In the data rows, 500 means zero.
Some points:
485|581|686|452|526|525|395|568|536|636|509|382|338|413|459|493|548|560|506|593|315|616|648|374|420|536|563|307|590|448|447|471|640|315|466|620|557|569|535|534|613|473|529|579|396|478|644|564|410|557|475|521|382|526|689|432|574|519|548|375|478|495|580|447
563|439|413|627|363|250|531|442|610|646|500|578|537|403|606|616|543|537|564|544|482|628|471|524|486|299|535|349|493|415|398|516|491|413|584|602|552|527|401|451|513|615|457|456|647|612|446|422|490|432|388|544|494|363|405|504|388|523|531|526|419|388|422|416
380|490|465|394|447|466|497|448|628|586|464|625|467|527|400|524|306|508|437|570|397|610|454|442|408|534|423|456|314|529|365|460|494|602|391|525|580|483|530|617|559|608|713|496|366|640|548|517|406|494|543|355|500|365|524|469|475|535|442|456|429|422|476|429
493|428|368|599|627|485|429|553|650|370|478|373|530|419|495|588|624|441|504|526|560|558|500|515|437|561|515|610|372|481|448|442|343|356|373|501|369|516|388|553|617|463|479|467|466|446|649|548|363|393|416|313|461|541|440|514|495|619|386|456|518|473|452|399
569|631|524|406|602|408|475|458|506|417|471|499|461|512|585|462|430|516|434|594|487|579|540|456|419|654|629|488|757|460|506|429|422|576|336|581|464|581|497|359|359|525|353|574|361|578|557|509|485|606|380|561|419|396|465|446|571|411|432|457|440|464|417|441
452|492|436|353|637|533|361|445|475|446|401|440|575|480|557|493|464|359|505|434|400|419|518|510|320|396|460|371|535|498|582|432|457|401|612|431|396|379|748|217|538|444|412|536|567|405|428|421|560|531|470|484|637|455|360|627|436|504|612|551|500|470|536|504
704|604|547|523|425|594|437|573|425|461|703|481|493|548|776|475|477|573|553|442|571|386|544|508|578|557|416|361|490|409|522|411|480|665|336|610|526|636|542|703|599|602|579|636|462|427|497|608|571|468|572|569|593|424|449|584|626|570|480|587|460|468|721|455
491|510|421|370|540|481|541|455|358|604|614|446|500|635|367|498|446|495|632|442|392|406|393|494|556|624|551|599|458|564|410|549|577|542|368|615|541|587|463|391|395|420|611|435|513|576|601|354|451|415|504|490|520|649|469|585|447|690|531|409|590|557|465|301
484|533|469|486|547|451|609|596|678|628|630|371|460|567|352|625|456|359|392|624|492|426|632|656|598|653|413|625|535|535|490|437|367|474|483|631|726|368|658|444|454|452|520|526|478|680|567|540|530|375|509|466|368|586|450|509|654|576|581|564|606|550|410|489
502|321|556|445|547|610|457|655|378|601|621|396|473|618|371|383|430|619|388|470|701|437|370|585|487|508|505|500|431|414|502|471|520|431|576|464|472|450|531|511|366|444|507|483|358|538|635|567|481|528|398|635|574|462|393|426|494|498|479|535|518|501|491|461
439|554|539|625|677|384|505|631|671|543|456|674|447|606|609|565|598|486|661|523|472|742|420|681|665|431|430|605|391|542|573|553|486|598|530|389|351|475|625|435|445|672|632|482|335|584|533|398|513|514|600|496|412|636|469|432|452|716|636|457|587|599|519|510
555|583|392|729|517|506|399|426|442|497|472|531|571|399|354|342|618|380|540|412|584|412|381|477|405|456|602|449|354|472|588|450|304|416|589|492|468|495|463|476|351|423|435|563|531|522|449|401|578|631|646|491|624|380|812|485|491|487|586|560|434|658|603|617
289|486|668|532|381|448|466|420|543|428|543|525|380|421|584|371|414|600|404|417|628|491|437|497|442|649|435|486|721|502|534|439|605|438|596|532|573|660|417|553|586|584|322|564|491|593|488|585|517|610|495|342|573|561|492|495|422|681|489|507|472|510|493|523
667|430|460|641|486|566|468|448|535|402|430|609|491|489|537|713|515|567|308|409|689|575|624|387|456|452|376|537|602|462|434|429|611|555|525|501|507|539|654|497|484|596|468|405|620|589|405|414|543|381|487|500|485|489|652|465|399|501|477|231|451|476|446|376
517|327|510|468|535|362|636|547|372|547|577|538|460|551|498|427|403|400|485|644|449|504|582|643|574|601|710|626|442|646|432|361|447|325|457|344|592|479|443|431|432|496|670|664|537|417|567|598|451|534|501|577|616|593|404|631|561|358|541|289|587|608|714|603
536|366|522|379|533|376|488|668|556|365|495|450|418|329|650|340|442|475|366|481|327|418|367|505|535|453|543|547|350|455|614|494|491|570|463|542|678|624|584|518|600|477|594|448|571|431|519|483|514|573|412|567|413|468|580|413|695|607|430|379|521|446|282|549
475|516|508|462|462|606|432|470|333|495|501|518|461|457|516|474|394|583|452|449|537|509|549|468|661|345|482|735|618|448|467|475|484|369|325|459|512|517|476|371|661|495|534|475|489|540|469|574|530|628|448|532|501|571|589|444|565|539|471|691|327|384|595|521
373|623|491|464|450|440|493|379|414|545|481|518|441|388|476|502|534|495|440|463|748|414|482|363|361|358|490|579|517|516|538|429|533|564|472|450|428|432|374|618|568|483|613|543|455|380|461|389|577|422|492|700|452|545|398|436|539|517|507|501|527|536|521|525
426|491|344|448|505|683|578|627|443|638|635|553|441|657|706|550|681|408|526|491|464|371|541|416|591|470|515|560|679|567|415|619|480|584|665|394|461|491|427|432|524|572|618|411|412|586|368|409|321|518|544|537|659|470|497|466|486|512|582|478|625|567|392|667
653|351|439|452|445|666|578|380|662|626|389|585|408|397|591|612|611|676|655|442|533|576|356|505|339|541|519|623|626|537|385|669|600|578|553|625|397|333|505|503|435|532|566|461|649|585|442|646|668|519|699|461|431|435|540|433|708|593|432|457|430|395|482|473
489|459|349|686|494|439|497|462|613|405|574|516|660|473|357|393|516|378|506|618|440|608|700|507|524|585|541|465|596|422|467|491|679|491|579|429|443|464|555|620|495|584|484|409|581|398|431|340|570|579|448|406|384|447|455|394|499|460|443|515|451|383|452|430
643|582|640|370|491|631|539|490|363|519|412|649|723|540|348|403|490|583|411|486|592|687|681|459|453|402|555|465|478|530|656|476|559|455|493|676|515|541|416|582|573|614|439|659|680|408|414|608|536|512|431|401|474|472|557|566|470|729|461|595|564|514|448|609
373|598|504|576|542|466|631|350|511|357|442|505|575|657|427|661|594|519|498|689|426|402|487|603|411|385|681|408|407|551|502|549|384|448|635|479|457|491|677|688|429|396|435|415|677|426|404|520|336|640|443|497|517|706|393|328|525|439|612|633|438|515|549|335
393|428|618|555|515|614|632|407|318|576|580|441|446|403|676|499|502|406|569|449|561|480|513|411|629|445|484|629|294|630|515|587|445|608|683|632|408|459|516|436|477|568|424|411|400|562|514|445|451|446|645|406|424|470|436|646|602|351|532|528|556|487|389|327
506|586|599|442|596|521|519|412|633|466|396|405|750|420|426|527|496|532|501|702|572|399|572|526|524|590|597|494|533|512|625|595|627|556|568|461|645|606|438|531|656|412|425|529|423|480|748|620|633|547|489|665|694|440|618|636|386|480|485|408|426|410|586|600
520|426|454|634|413|502|563|509|428|628|475|605|490|486|407|581|584|443|456|563|418|484|362|489|621|473|458|407|491|574|511|690|449|597|201|341|516|444|687|381|486|570|265|449|538|473|584|521|432|442|557|398|446|519|437|363|414|469|468|422|633|655|481|531
663|656|503|612|374|664|457|512|386|387|487|488|576|382|563|559|506|490|634|438|276|481|473|438|382|471|318|518|497|564|609|466|552|506|600|332|514|405|317|544|348|476|541|450|565|527|553|465|604|543|383|386|546|458|444|439|411|388|632|545|475|510|451|509
533|659|500|517|404|581|449|568|533|467|451|571|391|501|435|491|489|495|461|500|567|459|485|515|483|474|587|434|379|461|462|429|598|535|505|565|541|516|493|531|578|435|419|443|437|426|456|519|566|745|367|518|392|532|501|735|408|417|373|492|483|423|560|587
674|447|550|375|411|408|433|481|476|420|486|513|398|518|260|428|556|485|620|485|572|457|363|406|559|555|418|514|673|513|619|511|431|565|542|411|381|465|443|580|598|512|556|371|503|461|381|521|387|329|557|520|588|458|518|595|533|379|582|636|482|579|530|497
409|478|507|428|420|577|466|495|439|447|414|448|660|437|521|523|496|459|501|401|438|451|383|505|649|435|573|394|661|445|514|484|380|371|495|499|404|442|551|753|373|391|510|495|473|464|453|325|590|333|472|478|478|436|498|579|405|446|492|574|492|474|556|676
483|499|461|480|496|394|448|420|471|462|494|435|479|484|491|538|512|686|376|555|326|482|657|545|508|689|493|481|303|365|558|438|632|428|450|405|379|554|455|513|466|476|418|576|508|519|485|456|492|523|589|649|573|506|549|602|491|371|388|678|523|472|435|603
463|388|468|532|599|330|653|674|505|456|398|505|560|570|551|447|618|483|443|339|425|429|560|698|359|397|412|464|531|657|316|605|499|577|438|485|458|467|456|553|482|407|485|480|424|417|474|495|446|414|580|477|446|596|516|520|328|355|629|618|456|598|433|442
357|440|628|523|623|644|484|604|590|414|583|384|463|581|337|441|357|541|650|394|462|520|455|400|583|274|355|484|568|515|510|555|435|608|388|546|590|525|358|387|389|423|582|590|531|544|434|539|469|525|665|637|607|554|375|572|611|350|344|454|640|574|580|571
557|584|527|455|411|499|463|429|625|478|405|451|483|566|684|460|338|435|530|456|710|537|529|598|489|661|566|429|377|422|532|535|585|430|554|419|656|447|400|321|522|430|457|436|600|354|407|467|404|409|520|484|362|412|561|262|360|442|412|590|492|468|589|534
383|513|434|459|461|390|492|497|395|537|533|490|495|666|528|492|512|526|593|454|485|546|473|393|587|585|350|501|436|439|454|553|413|553|669|512|444|533|477|464|527|428|444|583|456|436|489|711|626|383|373|436|456|583|566|467|581|468|473|346|472|473|441|546
Along one direction, these points spread out more than along any other. Take the direction at right angles to it along which they spread out most. Then take the direction at right angles to both along which they spread out most. Go by this last direction. For each point below, how far along it does it lie, from 0 to 99? The average is 50, and the first point in the table lies past the average. One standard deviation of the points above along it is 16.
493|428|368|599|627|485|429|553|650|370|478|373|530|419|495|588|624|441|504|526|560|558|500|515|437|561|515|610|372|481|448|442|343|356|373|501|369|516|388|553|617|463|479|467|466|446|649|548|363|393|416|313|461|541|440|514|495|619|386|456|518|473|452|399 62
485|581|686|452|526|525|395|568|536|636|509|382|338|413|459|493|548|560|506|593|315|616|648|374|420|536|563|307|590|448|447|471|640|315|466|620|557|569|535|534|613|473|529|579|396|478|644|564|410|557|475|521|382|526|689|432|574|519|548|375|478|495|580|447 68
452|492|436|353|637|533|361|445|475|446|401|440|575|480|557|493|464|359|505|434|400|419|518|510|320|396|460|371|535|498|582|432|457|401|612|431|396|379|748|217|538|444|412|536|567|405|428|421|560|531|470|484|637|455|360|627|436|504|612|551|500|470|536|504 26
563|439|413|627|363|250|531|442|610|646|500|578|537|403|606|616|543|537|564|544|482|628|471|524|486|299|535|349|493|415|398|516|491|413|584|602|552|527|401|451|513|615|457|456|647|612|446|422|490|432|388|544|494|363|405|504|388|523|531|526|419|388|422|416 71
383|513|434|459|461|390|492|497|395|537|533|490|495|666|528|492|512|526|593|454|485|546|473|393|587|585|350|501|436|439|454|553|413|553|669|512|444|533|477|464|527|428|444|583|456|436|489|711|626|383|373|436|456|583|566|467|581|468|473|346|472|473|441|546 53
380|490|465|394|447|466|497|448|628|586|464|625|467|527|400|524|306|508|437|570|397|610|454|442|408|534|423|456|314|529|365|460|494|602|391|525|580|483|530|617|559|608|713|496|366|640|548|517|406|494|543|355|500|365|524|469|475|535|442|456|429|422|476|429 76
557|584|527|455|411|499|463|429|625|478|405|451|483|566|684|460|338|435|530|456|710|537|529|598|489|661|566|429|377|422|532|535|585|430|554|419|656|447|400|321|522|430|457|436|600|354|407|467|404|409|520|484|362|412|561|262|360|442|412|590|492|468|589|534 54
569|631|524|406|602|408|475|458|506|417|471|499|461|512|585|462|430|516|434|594|487|579|540|456|419|654|629|488|757|460|506|429|422|576|336|581|464|581|497|359|359|525|353|574|361|578|557|509|485|606|380|561|419|396|465|446|571|411|432|457|440|464|417|441 62
491|510|421|370|540|481|541|455|358|604|614|446|500|635|367|498|446|495|632|442|392|406|393|494|556|624|551|599|458|564|410|549|577|542|368|615|541|587|463|391|395|420|611|435|513|576|601|354|451|415|504|490|520|649|469|585|447|690|531|409|590|557|465|301 52
643|582|640|370|491|631|539|490|363|519|412|649|723|540|348|403|490|583|411|486|592|687|681|459|453|402|555|465|478|530|656|476|559|455|493|676|515|541|416|582|573|614|439|659|680|408|414|608|536|512|431|401|474|472|557|566|470|729|461|595|564|514|448|609 53
289|486|668|532|381|448|466|420|543|428|543|525|380|421|584|371|414|600|404|417|628|491|437|497|442|649|435|486|721|502|534|439|605|438|596|532|573|660|417|553|586|584|322|564|491|593|488|585|517|610|495|342|573|561|492|495|422|681|489|507|472|510|493|523 62
